Each path below is one point turned by a fixed rotation once a step. After each direction that follows a path, write how fast that rotation turns it, in degrees a step (0 if it stays still).
Each turn is a multiple of 5 degrees from 10 to 175, or 0.
Path 1:
[ 17 -10  12   0   4  -5  -4  -7  -2]
[  9   5  -2 -16   1 -13  -2  -8   6]
[ 14  10   7 -10  -3   5   3  11   6]
[19 -9 13  1  1  1 -2 -3 -2]
[  9   0   1 -13   2 -15  -4 -11   3]
[ 12  13   3 -12  -1   0   2   8   8]
[20 -6 13  1  0  5  0  1 -1]
[ 11  -6   4 -11   2 -14  -4 -12   0]
[ 10  14   2 -15   0  -6   0   5   9]
[21  0 10  1  0  8  1  5  2]
[ 13 -11   7  -8   0 -10  -4 -12  -2]
[  7  12   2 -16   2 -11  -2   1   7]
[20  5  8 -1  1  8  2  7  6]
[ 16 -13   9  -5  -1  -4  -2  -9  -3]
[  6   7   4 -16   2 -15  -4  -3   4]
[18 11  5 -4  2  5  2  8  8]
[ 19 -12   8  -3  -3   2   1  -6  -2]
[  6   1   6 -16   0 -16  -6  -6   1]
[14 14  4 -6  4 -1  0  7 10]
[21 -8  7 -2 -3  6  2 -3  1]
[  7  -5   9 -14  -2 -14  -5  -7  -2]
[11 15  4 -9  6 -7 -2  5  9]
[22 -2  4 -1 -2  9  4  0  4]
[ 10 -10  10 -13  -4  -9  -4  -7  -4]
[  8  13   6 -10   6 -12  -5   3   7]
Directions:
[-3 -8  7  1  1 -7 -5 -5 -6] => 110
Path 2:
[ 15 -18   5  -6   5   3  -5  -3  -5]
[ -4 -13   2  -5  14  -4   0   1 -18]
[  4 -12   7  12  -3  -6  -5 -10 -15]
[  8  -2  17  -2   0   1  -2   7 -17]
[ -6   4  14   5  14   1  -8  -6 -12]
[ 14  -6  16   3   6   4  -8 -10   1]
[  5  -9  11 -12  19   2   1   1  -5]
[ -1 -15   5   4  13  -8   1 -15  -6]
[ 12 -15  13  -2  -3  -6   7  -2 -10]
[ -8  -1  14  -2   7  -7   7   0 -18]
[  2   1  20  10  -2  -2  -2 -14  -6]
[ 8  2 23 -9  6  5  2  0 -3]
[ -7  -1  12  -5  18   1   1 -14   0]
[ 10 -15  11  -4   2  -1   5 -16   4]
[ -2 -11   9 -14   6  -4  13  -1  -9]
[ -9  -7   9   4  -2  -8   7 -17 -11]
[  6  -2  20  -5 -12   1   6  -5  -9]
[-11   8  17  -9   6   5   2  -6  -9]
[  0  -1  14  -1   0   7  -4 -22   4]
[  5  -8  10 -20   3   9   4  -6   1]
[-12 -11   0 -10   8   0   5 -16  -6]
[  3 -15   6  -4 -13   0   4 -14  -7]
[ -7  -3   9 -13  -6   3   6   1 -18]
[-11   3  10   2  -6   5  -6 -17 -12]
[  7   0  15 -10  -8  14  -7  -7  -4]
Directions:
[-6  2 -2 -8 -9  5  4 -6  3] => 10
[ 3 -8 -6 -5  8  1  0 -3  8] => 55
[ -1  -1   5  -8  -2 -10  -9  -2   0] => 0
Path 3:
[  3 -12  -1  15  -1   2  15   8   5]
[ -4   4  -4 -16  -4  -3  19   1   1]
[  1 -12   5   7  10   1  11 -15   4]
[ 10   1 -15  -7  -2   5   7   2  15]
[-11   4   8  -9   8   6   1 -15  10]
[ 5 -9 -8  5  8 -5 -9  2 17]
[-7 18  5 -5  2  3  0  8 14]
[-13 -15   9   3   4  -8  -7   4   7]
[  7   9   0   3   7 -11   8  17   5]
[-14  -7  14  -1  -4   7  12   8   1]
[  6 -12  -5  -5   9 -15  12   4  -3]
[ 3  6  3  5  4 14 20  0  4]
[ -8 -15 -10 -13   0   1   7  -6   5]
[  6   9  -4   4  17  -2   7 -12   8]
[-8 -4 -7  1 -7 12 -1 -1 19]
[ -7   6   0 -10   9 -16  -5  -7  10]
[ 1  0  8 17  2  1 -3  5 17]
[ -7   1   3 -14  -7 -10   0  14   9]
[-1 -3 19  7 13 -8  6  2  1]
[ 7 -9 -3 -1 -3  3 10 19  6]
[ -8   2   9 -13  10   1  15  -1  -5]
[  5 -17  -8   9  11   4   9   0   3]
[ -4  12 -12 -11   3   7  13   1   6]
[-14 -10   0   4   8   2   2 -15   7]
[  6   6 -16   3   3  -8   2   2  17]
Directions:
[  1   2  -6   1  -5   0   2 -13   6] => 35
[ 8  5 -4  7 -2  6  2  7  4] => 135
[-4 -3  9  9  0  8  0 -4  0] => 155
[  4   3  -1   2  -6   2  -8  -3 -11] => 0
Path 4:
[15 -2  5  4 -9 -6 -6 -2 18]
[ -6 -20   5   4   7   9  -7   8  -5]
[  6   0   6  -2  10 -20  -4  -6  10]
[  6 -12   8  -7  -3  19  -6  -5   5]
[-11 -10   3 -11   4 -17  -5   8   3]
[  9   9   8  -7  10  10 -14  -7   6]
[-11 -16  -7 -17  -1   0   4  -6   1]
[ -4  15  11  -7  -6  -5 -16   2   5]
[ -9  -2 -14  -8  13  14  -2  -3   3]
[ -5   6  -2  -8 -12 -14  -8 -14  -5]
[-14   9  -1   3  -1  18  -3   2  12]
[ -5  -1 -21   0   0 -11 -10  -2  -8]
[ -9  11   8  11  -4   7  -2 -17   3]
[ -4  -7 -20   5  -9   0  -1   6  11]
[ -5   3   5  17   0  -4 -15  -5 -12]
[ 0 -5 -9 11  5  2  9 -9 19]
[  5 -13   1   8 -16  -3 -13   2  -7]
[-9 -3  8 15 15 -3  1  2 11]
[ 20 -12  -8   1  -2  -3  -9  -7   4]
[-11 -14  20   4  -1   0   0  -2   1]
[12 -2 -3 -3  8 -7 -9  9 18]
[  1 -15   9  -5   7   7  -8 -11 -12]
[ -4  -2   7 -11   0 -12   3  -1  20]
[  5  -4   1 -10   2  14 -19   6  -3]
[-15  -3   1 -11  13 -11   2 -10   1]
Directions:
[  1  -1   6 -14   4   0  -2   1   1] => 20
[ -5  -5  -1   1   1   0 -11  -6   7] => 0
[-5  0  3  0 -6  1 -3 13  3] => 115
Path 5:
[-19 -11 -10  -2   2   3  -2   7  -3]
[-12  -7  -1  10 -15   8   7   5  -1]
[-15  -3 -15  -5 -11  -1   3  -7  -2]
[ -8   0  -8   2 -12  18  -7   0  -8]
[-11  13  -9   9 -12  -1   1  -7  -6]
[-14   6 -12   1   5   6 -11   1 -11]
[-13   7   1  18  -3   4  -1   7  -7]
[-21  -1 -10   3   4  -8   1   3  -4]
[-16 -10  -1   7  -3  11  -1  12  -3]
[-16  -5  -7   6 -14  -4  11  -1   1]
[-13  -8 -14  -7  -8  10  -4  -1  -4]
[ -8   5  -5  10 -18  10   1  -3  -5]
[-13   9 -16  -2  -4  -1  -5  -8  -8]
[-10   7  -4  10  -1  13 -10   5 -11]
[-17   9  -6  13  -1  -8   2   1  -5]
[-19  -6  -8   2   7   4  -5   9  -6]
[-16  -5   1  14  -9   3   7   8  -1]
[-18  -9 -13  -4  -6  -2   4  -1  -1]
[-10  -6  -5   3 -15  16  -2   3  -4]
[-11   7 -12   4 -16  -1   4 -10  -4]
[-11   5 -13  -2  -2  11 -11  -2 -10]
[-11  13  -2  16  -7   4  -2   1  -8]
[-19   5 -12   3   7  -6  -4   2  -7]
[-15  -4   1  12   0   9  -3  13  -6]
[-19  -4  -6   7  -6  -8   9   2   0]
Directions:
[-6 -6  4  4  8 -5  3  8  2] => 45
[ 3  3  8 10 -7  2  5  2  1] => 145
